In the data rows, zero lies at 4.5, halfway between 4 and 5.
Here are some points, each followed by its number:
[6 4 5 5 3 4 4 1 3 5 4 4 6 2 6 4 5 6 2 6 3 4 2 4 3 3 6 3 3 5 2 5 9 4] 0
[4 6 6 5 6 6 3 5 3 6 3 5 6 4 5 9 2 2 3 4 5 4 5 4 6 1 2 4 1 7 4 2 5 4] 1
[6 3 2 5 5 6 3 4 0 6 6 1 4 4 6 5 4 4 5 6 4 2 1 2 3 6 4 4 4 6 2 4 2 2] 2
[5 6 4 4 4 2 5 6 7 4 2 5 3 7 3 3 5 5 6 5 6 5 6 7 5 4 4 6 4 5 6 4 4 4] 3
[5 5 2 4 8 4 1 5 3 5 5 5 4 4 5 6 3 5 4 4 4 4 1 6 5 3 2 5 2 3 1 3 6 5] 4
[4 3 9 6 5 4 8 1 5 3 2 9 5 0 5 6 4 6 6 4 2 7 5 4 6 5 4 2 5 3 6 2 9 4] 5
[9 3 5 4 3 2 7 3 3 1 3 7 3 9 9 0 9 5 4 4 5 5 8 7 4 7 5 3 6 6 3 6 2 5] 6
[5 5 7 3 5 4 5 5 5 7 2 5 4 4 3 5 5 4 3 4 3 5 4 6 6 2 2 6 6 2 2 3 3 6] 7
[3 4 5 2 7 4 4 4 6 7 4 4 6 3 2 6 4 4 3 3 8 4 4 3 4 1 3 4 2 6 5 4 4 4] 8
[3 7 4 5 6 7 6 6 6 3 3 6 3 5 3 4 4 4 6 8 6 6 7 7 7 5 3 3 7 4 6 3 3 6] 9
[4 3 5 5 6 3 3 5 2 4 7 4 4 4 5 9 4 5 5 4 5 4 6 4 4 5 1 3 3 4 4 6 4 5] 10
[4 5 3 4 4 2 4 5 4 5 3 5 3 6 6 3 6 5 4 2 6 5 6 6 6 4 5 3 6 6 6 5 3 3] 11
[5 5 2 5 5 4 5 6 5 4 5 2 2 9 3 5 5 3 4 3 7 5 4 4 4 4 4 7 3 4 2 5 2 3] 12
[2 3 9 5 2 6 3 5 1 5 7 5 6 4 4 6 5 5 6 2 3 3 4 4 5 6 3 5 5 6 4 4 5 2] 13
[6 5 7 7 3 4 5 2 2 2 3 4 5 1 4 7 5 6 3 5 5 4 7 7 6 5 0 3 2 7 4 2 3 4] 14
[5 6 3 3 6 5 6 7 7 5 4 6 5 4 5 6 5 5 3 5 3 7 8 7 6 5 4 3 4 5 5 3 4 4] 15
[6 4 6 2 5 6 6 3 1 3 8 9 4 2 6 2 6 5 6 5 1 5 3 4 3 5 9 5 6 4 4 4 8 2] 16
[3 4 8 4 4 7 2 3 2 7 5 6 9 0 4 9 0 7 4 2 2 2 3 3 4 0 2 5 1 3 5 5 6 4] 17
[8 3 4 5 5 2 5 3 6 2 5 6 5 5 4 2 7 3 4 3 4 1 4 4 4 4 6 6 2 7 6 4 6 4] 18
[4 4 0 4 6 5 0 6 3 8 7 2 7 8 3 8 3 3 7 4 6 1 2 3 3 0 5 7 3 7 3 6 3 5] 19
[2 7 6 7 3 7 6 6 4 3 2 5 2 4 3 7 2 4 5 4 3 4 4 4 7 2 5 4 7 2 4 4 7 1] 20
[4 5 2 4 6 7 4 4 4 5 6 5 5 4 5 5 6 3 8 4 4 4 0 5 4 6 7 5 2 2 5 7 6 5] 21
[5 5 2 5 5 3 1 4 3 6 5 4 6 4 4 6 5 6 5 2 4 2 5 2 3 2 6 8 2 5 2 5 4 7] 22
[3 5 4 4 4 4 4 7 4 4 5 4 3 7 6 4 5 4 6 2 5 0 6 4 5 5 3 5 6 5 1 6 3 6] 23
[3 5 5 5 5 5 7 5 7 4 3 4 5 6 6 6 5 5 5 5 6 4 4 5 2 7 6 4 5 3 4 6 4 5] 24
[4 4 3 4 2 5 6 4 3 2 5 6 4 3 5 2 8 5 6 8 4 9 4 7 3 7 5 4 6 2 3 3 5 3] 25
[3 8 4 6 4 5 5 3 5 4 2 5 3 2 5 5 2 5 5 4 5 7 2 4 4 5 4 5 5 4 5 3 6 2] 26
[6 6 7 7 5 1 6 5 7 5 5 7 5 2 6 5 3 4 5 3 5 8 5 7 3 5 2 3 6 3 7 3 6 6] 27
[2 4 6 5 3 5 8 1 4 3 2 9 7 4 3 2 3 4 6 5 0 9 5 6 5 5 7 5 7 0 6 3 9 1] 28
[5 7 7 5 6 7 4 6 3 3 1 2 4 3 5 5 0 3 4 4 4 5 7 7 8 7 1 1 6 4 6 2 4 4] 29
[5 6 7 6 4 5 7 3 4 2 2 6 4 6 4 4 5 3 7 5 5 5 4 8 5 5 5 3 5 5 2 6 4 4] 30
[6 6 5 6 5 4 4 5 8 6 4 1 5 4 2 5 6 3 4 3 6 4 7 4 5 3 5 4 4 6 7 4 3 6] 31
[1 5 6 7 5 3 4 7 9 4 4 4 6 6 4 3 3 6 1 4 6 3 4 7 3 4 4 5 5 6 7 4 3 5] 32
[8 6 7 3 5 2 5 2 4 1 7 3 5 6 6 2 6 3 4 3 3 6 9 6 4 5 4 5 3 5 3 3 2 5] 33
[5 3 7 4 7 3 5 2 7 1 5 5 6 3 6 5 5 4 3 3 7 1 6 5 6 4 3 4 4 7 6 5 1 6] 34
[6 6 5 2 3 7 4 4 3 4 3 6 3 6 6 6 0 6 5 6 6 5 5 6 6 6 3 5 6 0 3 4 4 2] 35
[5 5 1 3 4 7 5 4 4 5 6 6 1 7 4 5 5 3 7 6 5 6 4 5 4 6 4 3 8 3 6 5 3 4] 36
[3 4 1 5 7 6 4 5 5 4 5 5 5 7 1 3 4 5 6 5 5 6 4 3 4 5 8 5 5 5 6 6 5 3] 37
[4 2 0 5 5 6 1 4 2 6 6 5 6 4 5 5 5 7 6 3 3 5 1 2 4 3 8 7 4 6 4 3 3 1] 38
[6 3 9 4 4 6 4 4 1 5 3 5 4 4 5 6 1 5 5 5 5 2 5 3 4 6 4 3 6 7 5 4 4 5] 39
[5 5 8 6 5 4 7 0 3 2 4 8 5 2 6 2 6 6 7 4 1 7 3 3 4 7 7 4 5 1 4 4 8 4] 40
[2 5 3 6 4 6 5 3 3 5 3 9 5 2 5 4 4 6 6 7 1 7 3 3 2 8 8 4 7 3 6 6 8 3] 41
[6 5 4 4 2 4 8 4 5 2 5 3 5 6 5 3 8 4 5 5 4 7 7 6 1 5 5 7 4 7 4 6 3 7] 42
[7 7 4 5 4 5 4 7 3 4 5 4 3 5 5 3 6 6 5 3 6 6 4 7 3 5 4 6 4 5 6 7 3 2] 43
[4 4 5 2 5 3 4 5 3 4 4 4 5 3 5 3 4 6 4 4 7 2 6 5 5 4 2 5 4 3 3 4 3 7] 44
[6 4 8 5 3 6 6 5 4 4 3 5 5 6 5 2 6 4 5 5 5 1 7 5 5 7 1 4 5 5 4 3 1 4] 45
[6 3 8 5 5 5 5 0 3 2 2 3 5 6 5 1 7 6 3 3 4 4 5 4 3 6 5 4 3 5 4 6 2 4] 46
[3 4 6 6 4 4 5 5 2 3 6 5 5 4 5 5 2 3 6 4 3 3 8 6 7 6 4 3 4 4 5 2 5 5] 47
[5 2 3 7 4 2 5 4 8 4 3 7 4 1 3 2 7 5 3 4 5 6 6 4 7 4 7 3 4 2 7 3 8 3] 48
[3 4 6 5 5 2 5 6 6 4 6 4 4 5 6 9 2 4 3 3 5 5 5 4 5 4 4 5 5 5 5 4 3 4] 49
[3 7 6 4 2 3 6 6 7 3 4 5 5 4 5 3 4 2 7 5 6 5 4 8 5 8 5 3 6 6 6 4 6 2] 50
[4 4 6 5 6 3 8 6 5 3 5 8 5 2 5 2 7 7 6 4 4 7 2 3 4 4 6 2 5 2 5 2 6 1] 51
[5 7 3 3 5 4 3 5 5 4 6 4 5 5 4 4 4 2 4 4 3 5 5 6 6 6 4 7 2 4 2 6 3 5] 52
[7 2 1 7 3 4 5 6 8 4 4 6 1 5 2 3 8 1 1 4 6 7 5 7 2 6 6 3 4 5 3 7 3 5] 53
[4 5 4 4 4 5 2 7 4 5 4 4 4 5 5 7 3 4 4 5 5 3 4 6 5 5 3 5 7 7 3 6 3 6] 54
[3 5 5 4 6 7 1 5 5 7 5 1 6 3 4 8 1 6 4 2 7 2 2 2 8 1 3 7 3 7 4 4 5 6] 55
[1 4 2 5 5 5 5 6 5 3 4 5 4 4 7 3 5 2 4 4 5 6 5 7 2 4 6 6 3 5 5 5 3 6] 56
[3 4 3 6 5 2 3 4 6 8 6 2 7 4 8 3 9 6 5 4 3 4 5 4 3 1 3 7 2 6 4 6 4 8] 57
[5 3 3 6 2 3 3 3 3 3 5 6 5 7 4 2 5 4 4 3 2 2 3 3 6 5 7 6 2 3 3 7 4 5] 58
[4 5 6 6 3 5 3 1 2 4 4 6 7 2 5 4 4 7 4 5 3 3 2 2 3 4 4 5 3 4 2 4 6 5] 59
[4 2 2 5 4 6 3 4 4 5 7 6 9 4 4 4 7 6 9 4 4 3 0 1 1 3 9 7 2 6 2 6 6 4] 60
New points follow, each followed by the numbers of its three nearest points above, looking only along the 5 directions in which the numbered points spread most, smallest number first.
[7 2 8 4 4 5 7 3 5 3 1 4 3 5 4 3 4 4 3 4 5 5 5 5 6 8 4 7 8 6 6 6 2 4] >> 11 30 45
[5 4 4 3 6 4 5 5 4 7 4 6 4 4 5 5 7 6 4 3 3 5 6 4 3 2 6 5 3 7 4 5 4 5] >> 18 52 56
[5 4 6 5 5 4 3 3 5 5 4 1 4 7 4 4 3 4 0 2 5 4 4 5 8 3 3 5 2 6 3 5 3 7] >> 10 34 44
[3 4 5 4 3 5 5 8 6 3 4 8 2 3 5 3 3 3 4 5 3 6 6 4 7 5 4 3 6 3 5 6 5 4] >> 15 26 50
[5 2 5 6 3 2 5 3 6 4 7 5 6 5 4 3 8 3 4 3 7 5 7 5 3 4 4 5 5 5 3 6 5 6] >> 11 18 42
[5 5 5 5 5 5 6 6 7 6 3 4 1 5 4 4 7 4 3 4 5 7 7 8 4 4 6 6 4 3 8 3 3 7] >> 3 11 15
[6 4 4 6 5 4 5 4 6 7 4 4 3 8 6 2 7 1 5 2 5 4 5 5 4 2 5 5 2 4 6 4 5 5] >> 11 52 56
[6 3 7 4 5 4 8 4 3 3 5 4 5 5 5 2 4 7 3 5 4 5 6 4 6 8 5 4 5 5 5 2 4 4] >> 30 45 47
[4 5 5 6 4 6 6 5 6 3 5 1 3 5 5 3 5 4 3 4 5 4 6 5 4 5 3 3 2 4 5 6 1 6] >> 11 44 52
[4 7 6 5 5 7 5 5 0 4 3 6 2 3 5 3 2 6 7 6 4 3 1 4 4 5 5 2 6 3 6 2 3 2] >> 20 26 35
[3 7 3 6 4 7 7 6 4 5 3 8 2 4 4 2 5 2 5 6 4 7 4 6 5 5 6 3 6 2 8 3 8 5] >> 26 50 51
[6 4 6 6 4 6 6 5 5 6 4 3 7 4 4 6 4 4 6 3 3 5 3 5 4 5 5 3 6 2 5 5 7 2] >> 20 24 26
[6 2 2 2 3 3 2 5 6 6 6 1 5 5 4 3 7 5 5 3 5 3 5 5 3 4 6 5 3 7 5 6 1 6] >> 12 52 57
[3 4 4 4 2 6 5 4 5 3 3 6 1 3 3 7 4 3 6 8 4 5 5 6 4 8 0 0 8 4 4 5 6 3] >> 9 35 50
[4 3 2 7 4 5 4 6 5 6 6 3 6 6 6 6 7 3 3 6 6 2 4 4 4 6 8 8 4 6 3 4 5 7] >> 12 52 56
[5 4 2 3 6 4 6 2 5 4 5 7 4 5 5 3 8 5 3 5 5 4 2 4 5 6 6 6 5 7 4 4 7 5] >> 18 56 58
[5 5 5 4 4 3 5 3 1 4 5 6 6 4 4 4 4 5 6 8 4 5 8 5 3 6 3 6 6 2 5 6 4 3] >> 24 30 47
[4 6 2 3 2 4 3 5 4 5 4 4 4 3 3 9 5 3 1 7 3 6 5 4 6 3 5 4 5 5 6 5 5 6] >> 4 7 49
[3 3 2 3 3 5 6 4 5 5 5 6 6 6 6 3 9 1 6 3 4 5 2 4 2 5 8 6 3 6 4 6 3 6] >> 18 56 58
[4 4 3 6 1 2 3 4 1 4 5 5 6 4 3 2 7 6 6 6 4 5 5 4 4 6 5 5 7 3 4 3 4 5] >> 24 43 58
[4 5 3 5 4 6 3 7 7 7 4 5 6 5 5 4 4 2 4 5 6 5 5 5 8 4 2 6 6 6 7 5 6 4] >> 15 32 49
[5 4 3 4 4 4 6 5 3 5 4 6 5 5 6 3 7 4 3 2 6 5 4 4 4 4 6 6 1 6 5 6 2 7] >> 18 56 58
[7 4 6 4 5 2 7 3 5 3 2 9 4 4 5 0 9 4 6 5 5 7 3 5 2 6 8 1 6 4 3 6 5 5] >> 25 42 51
[5 6 6 4 3 4 6 7 4 3 2 4 6 4 4 2 5 6 5 5 5 5 7 6 1 7 3 7 6 4 4 4 4 3] >> 11 24 30
[6 2 4 4 6 6 5 5 4 4 4 5 4 7 4 0 8 2 4 4 3 3 7 3 5 9 5 7 4 6 2 6 3 7] >> 42 43 46
[3 5 3 5 4 2 3 4 1 6 6 6 5 2 6 6 3 3 5 3 5 3 4 3 3 4 6 7 5 5 2 3 4 5] >> 4 10 13
[3 6 1 6 3 6 7 4 7 7 4 4 3 6 5 2 8 2 5 5 7 7 4 4 3 5 4 5 7 4 5 5 4 4] >> 24 53 56
[2 5 5 8 6 4 7 6 8 6 3 5 6 5 4 4 8 5 5 4 4 7 6 5 4 2 6 3 3 4 7 3 5 5] >> 27 32 48
[7 2 5 4 4 3 4 3 3 4 4 2 5 9 4 3 7 6 3 5 6 6 8 5 1 6 6 5 5 4 3 5 4 5] >> 33 42 43
[6 3 6 4 5 4 3 4 3 4 7 6 4 2 5 5 2 5 8 8 4 5 2 5 4 6 5 6 8 2 5 1 7 2] >> 20 26 41
[2 6 8 3 6 5 3 5 6 8 5 4 6 2 5 9 0 4 1 2 5 5 6 2 8 2 1 5 4 4 5 4 4 6] >> 1 8 55
[6 4 5 4 3 6 3 5 5 2 5 3 5 6 4 6 5 4 3 7 2 3 6 4 5 5 2 6 6 6 4 4 4 6] >> 10 23 44
[2 5 4 3 6 3 3 3 6 4 4 3 4 4 4 5 6 7 2 4 6 3 5 4 4 3 3 5 4 5 5 6 3 7] >> 8 31 44
[2 7 4 6 7 4 3 5 7 6 4 3 4 5 5 8 3 6 3 4 6 4 6 7 6 2 5 4 4 7 2 6 5 4] >> 8 32 49
[3 4 4 6 4 4 3 4 8 7 7 2 4 4 5 5 5 4 2 2 6 7 4 4 4 3 7 6 3 5 6 5 7 5] >> 8 32 56
[6 6 4 3 3 7 4 2 4 3 7 5 5 2 6 5 5 8 9 5 3 3 5 4 6 8 4 3 8 3 2 4 6 4] >> 13 30 39
[5 5 1 4 5 5 1 8 9 9 5 3 6 5 3 6 5 4 4 1 5 4 5 4 6 3 5 4 4 6 6 5 7 5] >> 8 31 32
[7 3 2 5 5 4 4 6 6 7 5 3 8 4 4 4 7 6 2 2 6 4 4 4 3 4 6 4 1 3 7 5 6 7] >> 8 18 57
[4 6 5 4 4 7 5 4 1 5 5 4 6 3 4 4 3 6 8 6 6 4 0 1 3 3 7 3 5 5 5 3 5 4] >> 4 13 21
[8 5 5 6 4 5 8 6 3 4 7 5 1 6 3 1 7 7 5 6 5 5 7 7 8 8 5 6 7 5 6 6 4 3] >> 30 43 50
[4 3 5 7 4 5 5 5 6 5 2 4 5 2 6 4 5 4 5 3 2 4 4 4 6 3 3 4 2 5 7 4 5 5] >> 7 8 49
[4 5 5 2 4 3 6 5 8 3 4 5 6 3 3 4 6 5 4 4 3 4 7 7 4 4 5 6 7 4 7 4 5 4] >> 3 15 27
[6 7 5 2 2 5 9 5 4 4 4 9 4 3 6 3 6 4 5 8 1 5 5 3 2 5 8 3 7 1 5 8 8 3] >> 25 41 51
[4 5 3 5 4 5 3 5 3 5 6 4 5 6 3 4 6 5 7 7 6 4 3 4 3 3 7 5 3 7 5 4 6 4] >> 21 37 58
[3 5 0 6 4 5 6 8 7 5 5 4 6 3 2 4 5 4 6 2 7 5 4 5 5 3 7 6 5 1 5 4 7 6] >> 24 37 56
[7 7 2 3 5 7 7 7 6 4 3 7 2 5 4 4 7 6 6 4 5 7 6 4 2 6 5 4 5 2 8 5 6 3] >> 24 25 50
[5 5 5 5 5 3 4 2 5 6 6 5 4 1 5 1 8 6 5 4 1 7 2 2 0 3 6 3 5 3 4 5 7 6] >> 0 18 51
[3 4 6 3 3 5 4 4 8 4 2 7 5 1 5 5 3 3 6 5 1 7 2 5 8 3 4 4 5 2 7 5 7 4] >> 20 26 51
[4 4 7 3 3 4 3 6 3 6 7 1 4 5 5 6 0 5 4 4 6 3 5 5 7 4 1 5 4 5 4 5 4 4] >> 1 10 54
[4 2 5 7 3 3 2 3 3 7 9 4 9 4 5 5 5 4 8 4 4 3 1 2 4 4 7 5 1 6 2 4 4 6] >> 22 38 60
[5 3 5 5 2 4 7 2 0 1 6 9 7 2 6 1 9 6 7 6 3 5 2 3 3 8 7 4 9 1 4 5 5 2] >> 16 25 40
[5 2 4 6 6 2 5 5 5 2 5 8 4 7 8 3 8 4 5 4 2 5 5 6 5 5 5 5 3 6 4 6 4 6] >> 18 42 46
[6 2 3 3 5 8 4 5 3 6 8 2 5 4 4 6 4 5 2 3 5 3 3 5 2 3 4 5 2 7 4 9 2 5] >> 2 4 22
[5 3 2 4 2 3 2 3 3 2 6 4 5 7 6 5 2 4 3 7 5 3 3 3 7 5 1 6 3 6 5 2 5 5] >> 10 44 52
[6 1 4 3 5 4 8 4 7 3 5 2 0 7 4 0 7 5 2 6 5 4 8 8 7 7 3 6 4 6 6 6 5 7] >> 11 33 42
[4 6 4 4 2 7 5 5 5 4 4 6 6 4 3 4 4 5 8 5 3 5 4 4 6 6 5 3 7 5 3 6 6 2] >> 20 24 26
[3 4 3 4 2 4 5 4 3 3 6 8 1 3 3 4 4 7 5 4 2 5 2 4 2 7 8 5 7 4 4 2 6 2] >> 16 25 41
[4 6 6 5 6 6 6 5 4 6 5 3 3 6 4 5 1 3 3 4 5 6 5 7 4 5 4 2 6 2 4 4 4 3] >> 7 9 35
[6 4 7 3 5 3 7 4 3 3 3 5 4 3 7 4 7 6 4 4 4 4 3 5 6 7 7 4 2 4 3 8 7 5] >> 0 46 58
[5 6 5 5 4 8 3 3 4 4 3 5 6 3 6 4 3 7 7 3 2 4 4 5 5 4 2 4 4 6 4 5 4 3] >> 13 39 47
[3 5 2 6 4 4 6 2 4 3 4 5 6 2 7 3 7 6 6 7 2 5 6 5 5 6 6 5 5 4 5 4 7 5] >> 0 25 51
[6 7 4 5 5 3 5 3 2 4 5 4 5 2 6 2 3 7 4 6 3 6 5 6 3 6 4 5 5 2 5 5 6 2] >> 24 30 47
[5 6 5 4 3 4 5 4 6 3 4 5 3 7 5 3 3 4 5 6 6 4 5 5 5 6 2 5 5 8 5 3 3 5] >> 11 43 52
[3 7 4 3 3 5 6 5 4 2 5 3 3 8 5 4 3 6 7 7 5 4 5 5 4 9 4 5 6 2 3 4 5 2] >> 30 35 36
[5 3 7 4 4 3 5 2 4 1 4 3 4 7 6 7 2 5 2 2 5 6 9 7 3 7 1 5 4 5 4 3 2 5] >> 14 44 45
[2 4 2 6 5 6 1 3 5 7 6 4 6 4 5 8 2 7 3 2 4 3 3 2 5 1 5 5 3 3 5 6 6 4] >> 4 8 55
[2 4 4 5 4 7 8 8 6 0 3 3 4 7 4 3 5 2 3 6 6 6 7 4 6 7 4 2 5 5 6 7 3 6] >> 3 9 11
[5 5 6 6 6 2 4 3 5 4 3 5 1 5 4 6 4 5 4 4 5 3 7 5 7 3 3 6 5 4 4 5 4 4] >> 7 44 49
[6 7 4 2 5 2 4 8 6 7 4 4 4 4 4 8 3 5 4 5 4 4 4 6 5 2 4 3 3 5 3 6 5 5] >> 7 8 49
[5 3 5 5 5 5 4 3 1 5 6 5 5 4 5 5 1 7 7 6 4 3 4 5 5 5 3 6 6 3 3 4 5 4] >> 10 13 39
[4 5 1 6 4 4 6 7 5 9 5 4 4 6 7 3 5 4 4 5 4 6 5 5 4 5 6 3 4 4 6 3 5 4] >> 24 37 56
[2 8 4 4 5 5 6 6 8 6 5 5 5 3 4 7 7 4 3 5 3 6 3 4 7 3 6 5 4 2 6 4 5 4] >> 15 24 26
[5 6 3 6 2 2 5 4 3 4 5 7 5 2 6 3 5 2 7 2 2 8 3 5 4 5 7 2 6 5 8 5 6 7] >> 24 25 51
[5 7 4 4 6 4 4 4 5 6 3 4 6 7 3 3 4 5 4 5 6 5 7 4 7 5 4 5 4 4 5 4 3 6] >> 7 11 49
[2 4 6 6 5 4 2 5 8 7 5 3 6 4 2 6 0 6 3 3 4 6 5 3 3 3 2 6 3 6 4 2 5 6] >> 1 8 49
[5 6 2 4 4 6 5 6 8 4 3 5 1 7 5 2 6 4 4 7 6 5 5 6 6 6 4 5 5 5 6 5 4 4] >> 3 11 43
[4 5 6 2 4 8 6 6 3 2 4 7 4 4 6 3 8 3 8 5 5 5 2 1 0 8 7 2 4 2 3 5 4 4] >> 16 25 58
[6 3 3 4 4 5 3 3 5 7 5 6 6 2 3 5 5 4 6 6 3 1 2 1 3 2 4 6 2 3 3 7 5 3] >> 4 22 38
[6 4 4 4 6 3 6 3 5 5 6 3 4 5 7 2 5 2 6 6 4 5 5 5 4 5 4 3 5 3 5 5 6 3] >> 24 30 43
[6 4 1 4 6 2 4 6 5 5 1 5 4 6 2 4 3 7 4 4 4 6 5 5 5 3 5 4 4 5 6 4 3 7] >> 11 32 56
[4 9 1 3 2 5 6 7 3 5 2 4 2 6 3 4 3 1 3 5 7 5 6 6 3 6 4 2 7 5 6 2 5 4] >> 9 36 50
[6 5 6 3 4 4 5 3 2 3 4 6 6 5 7 2 3 6 7 5 4 7 5 4 6 5 3 5 6 5 6 4 4 2] >> 13 30 47
[4 7 7 4 3 4 4 4 3 2 5 1 5 4 5 3 5 6 4 5 5 5 6 5 6 5 3 5 5 4 4 5 4 2] >> 30 44 47
[5 2 5 5 4 5 4 3 5 1 3 4 2 6 3 2 5 3 5 7 7 4 5 5 4 6 3 6 7 5 6 2 1 7] >> 11 30 43
[5 5 5 4 2 5 8 5 5 2 4 6 4 5 4 0 4 3 5 7 4 5 2 6 4 9 7 4 6 5 4 5 5 3] >> 25 30 50
[6 7 5 5 2 4 6 4 2 1 3 6 3 4 4 3 4 5 3 5 3 6 7 5 4 8 4 4 6 4 3 4 4 4] >> 30 45 50
[4 5 5 2 6 5 5 6 7 5 4 4 6 4 6 5 3 3 4 5 5 3 6 7 8 4 0 5 4 6 6 4 3 3] >> 7 44 49
[5 0 3 5 6 4 4 5 2 5 7 4 3 9 6 5 9 3 5 3 4 5 5 3 2 5 6 5 2 7 5 6 1 7] >> 42 52 58
[3 4 4 4 6 5 3 2 4 7 5 5 6 4 4 6 4 4 7 3 4 4 2 3 5 5 6 5 4 3 5 4 7 6] >> 0 4 21
[5 6 4 6 4 5 7 7 9 4 3 5 2 6 4 1 8 3 5 5 6 5 4 7 5 6 8 3 4 3 7 5 6 6] >> 3 53 56
[5 5 5 5 6 6 5 5 5 2 3 5 6 0 5 3 6 3 4 4 4 6 8 4 6 5 2 4 7 4 6 4 4 5] >> 7 15 27
[3 4 7 2 2 3 6 4 2 1 5 6 4 4 8 3 5 4 6 5 3 4 6 5 5 5 4 4 4 5 5 5 5 2] >> 30 46 47
[5 3 4 3 3 5 2 6 2 6 4 3 5 7 2 5 3 4 4 3 3 2 5 4 3 3 3 6 4 8 2 4 1 6] >> 10 23 54
[6 4 6 4 4 4 2 3 2 4 6 6 4 6 5 4 4 4 3 4 6 3 5 5 4 4 2 4 4 8 4 5 2 4] >> 10 23 44
[6 6 3 3 6 4 5 7 3 6 4 6 1 5 5 3 7 3 6 7 6 5 6 8 4 5 6 4 6 4 4 4 2 5] >> 11 24 43
[2 5 6 5 5 5 7 7 3 3 3 7 4 3 7 5 3 5 8 7 3 5 4 2 4 5 5 0 4 3 4 4 6 1] >> 20 26 41
[8 1 5 4 6 2 6 4 7 3 5 6 4 5 1 1 7 4 2 4 3 6 6 5 4 6 3 5 7 4 5 7 3 6] >> 11 18 42
[6 5 6 5 1 4 8 5 5 2 5 7 0 6 7 0 5 4 2 8 6 5 8 6 4 9 4 4 7 3 5 4 3 4] >> 6 30 50
[6 3 7 4 5 6 3 2 5 4 5 4 4 2 6 6 4 6 4 8 4 4 4 3 4 5 4 3 4 5 3 6 2 4] >> 10 13 44
[6 6 6 4 2 2 5 5 3 4 2 5 3 5 6 3 4 4 4 5 6 3 5 6 5 5 5 1 6 4 4 7 3 4] >> 11 30 45
[5 6 5 5 5 7 5 5 5 5 3 5 2 5 4 4 5 4 6 7 5 6 5 5 3 7 6 1 8 3 8 4 7 2] >> 9 26 50
[5 2 6 5 6 5 4 2 4 5 5 4 6 3 6 6 3 6 6 7 3 4 4 7 4 3 5 5 7 4 4 1 6 4] >> 13 26 47
[2 3 6 5 2 4 5 4 5 5 5 7 5 3 5 3 8 5 4 5 3 7 4 5 5 3 8 4 4 3 7 4 6 6] >> 0 48 51
[5 6 7 6 4 4 2 3 2 3 4 4 6 3 5 5 2 4 4 4 3 4 6 2 5 6 3 4 5 4 4 3 3 5] >> 13 39 47
[6 1 0 5 6 7 1 6 5 6 7 2 5 7 2 9 5 4 6 3 8 2 1 3 5 2 7 8 2 7 4 5 3 5] >> 19 22 38
[3 4 2 5 4 7 2 4 1 5 2 5 6 6 3 5 4 4 6 7 6 3 2 3 6 5 5 5 7 3 2 4 6 2] >> 2 4 21
[3 2 6 9 5 3 3 3 5 4 8 6 8 2 5 5 5 5 4 6 2 4 4 2 6 1 2 4 5 5 5 3 6 5] >> 0 8 59
[8 1 1 4 7 2 3 6 3 5 6 2 4 7 6 3 5 3 2 1 3 4 5 2 1 5 6 5 1 6 3 7 3 8] >> 22 57 58
[5 5 9 5 4 5 4 2 1 0 6 6 4 5 7 2 5 5 6 3 4 4 5 6 3 5 3 7 6 6 4 2 4 2] >> 30 45 46
[5 4 5 6 6 5 4 3 5 3 5 6 3 3 5 3 6 4 5 2 5 7 2 2 5 4 3 4 5 3 5 4 6 6] >> 0 24 26
[4 3 5 4 5 4 4 2 4 5 5 5 6 3 4 5 1 4 6 6 3 3 2 3 2 4 1 6 6 4 3 2 3 4] >> 4 10 13
[6 1 6 4 4 3 4 2 2 3 5 3 5 4 5 3 6 4 5 5 3 2 7 3 4 6 4 6 3 8 4 4 5 5] >> 33 46 58
[4 2 7 7 3 4 5 1 6 5 4 7 6 2 5 0 5 4 8 2 3 5 0 2 4 2 6 6 3 4 5 4 6 4] >> 0 51 59
[2 7 5 6 8 4 1 4 6 8 6 6 5 5 2 9 4 5 3 4 4 7 1 5 6 1 5 5 2 6 3 4 5 4] >> 4 8 55
[5 5 3 2 6 2 6 4 5 4 3 3 7 6 5 4 5 5 3 2 4 5 4 8 3 7 0 4 3 4 5 6 1 6] >> 11 44 52
[1 6 6 6 7 2 5 3 8 4 1 5 4 7 6 3 5 4 1 5 7 6 9 9 7 5 4 3 7 4 6 4 4 4] >> 3 15 27
[3 6 4 5 6 6 4 8 4 8 4 4 6 3 1 7 3 3 6 4 4 6 4 6 6 3 2 4 3 3 6 4 5 5] >> 1 4 49
[3 6 1 6 3 5 5 6 8 6 4 3 4 5 5 5 2 4 5 4 7 5 4 3 4 4 5 5 2 2 3 4 6 1] >> 24 37 56
[7 6 6 6 4 4 5 4 6 5 3 6 3 5 4 1 8 4 3 6 5 5 7 4 3 5 5 5 5 7 3 4 2 4] >> 11 33 42
[6 3 5 3 4 3 4 5 6 3 6 3 4 7 5 2 9 5 4 2 6 5 2 5 4 6 8 6 1 5 1 8 2 6] >> 18 42 58
[6 3 6 5 5 3 0 2 0 3 6 4 7 7 3 4 2 7 6 4 3 1 3 3 2 4 4 6 1 6 2 2 3 5] >> 2 13 22
[5 3 3 5 5 4 4 9 9 4 4 2 1 7 5 4 5 3 4 4 7 3 5 3 5 2 2 6 1 7 4 4 2 6] >> 12 31 32
[2 2 5 3 7 4 4 4 5 4 4 5 7 1 4 7 1 8 2 3 2 3 6 4 9 3 2 6 4 4 4 4 8 6] >> 1 8 17
[6 2 6 3 5 5 3 6 1 5 6 5 4 5 8 5 3 5 6 5 3 4 5 8 7 8 2 5 4 5 5 3 3 3] >> 39 45 47
[3 4 6 3 5 3 5 6 6 4 4 5 5 4 5 4 2 3 1 6 5 4 6 6 5 6 5 3 7 4 4 3 5 3] >> 7 15 50
[6 5 7 5 5 4 3 4 4 4 6 7 6 4 5 3 5 5 4 5 3 5 6 7 6 6 7 5 5 4 5 5 3 4] >> 11 24 30
[4 6 3 4 3 6 5 3 3 4 4 6 5 3 4 3 4 7 5 2 5 4 7 5 4 4 5 4 6 4 5 4 4 4] >> 24 30 47
[4 7 9 4 4 7 4 4 4 4 5 6 3 2 4 7 3 3 2 5 4 2 7 4 7 3 2 4 6 1 4 5 5 3] >> 7 39 47
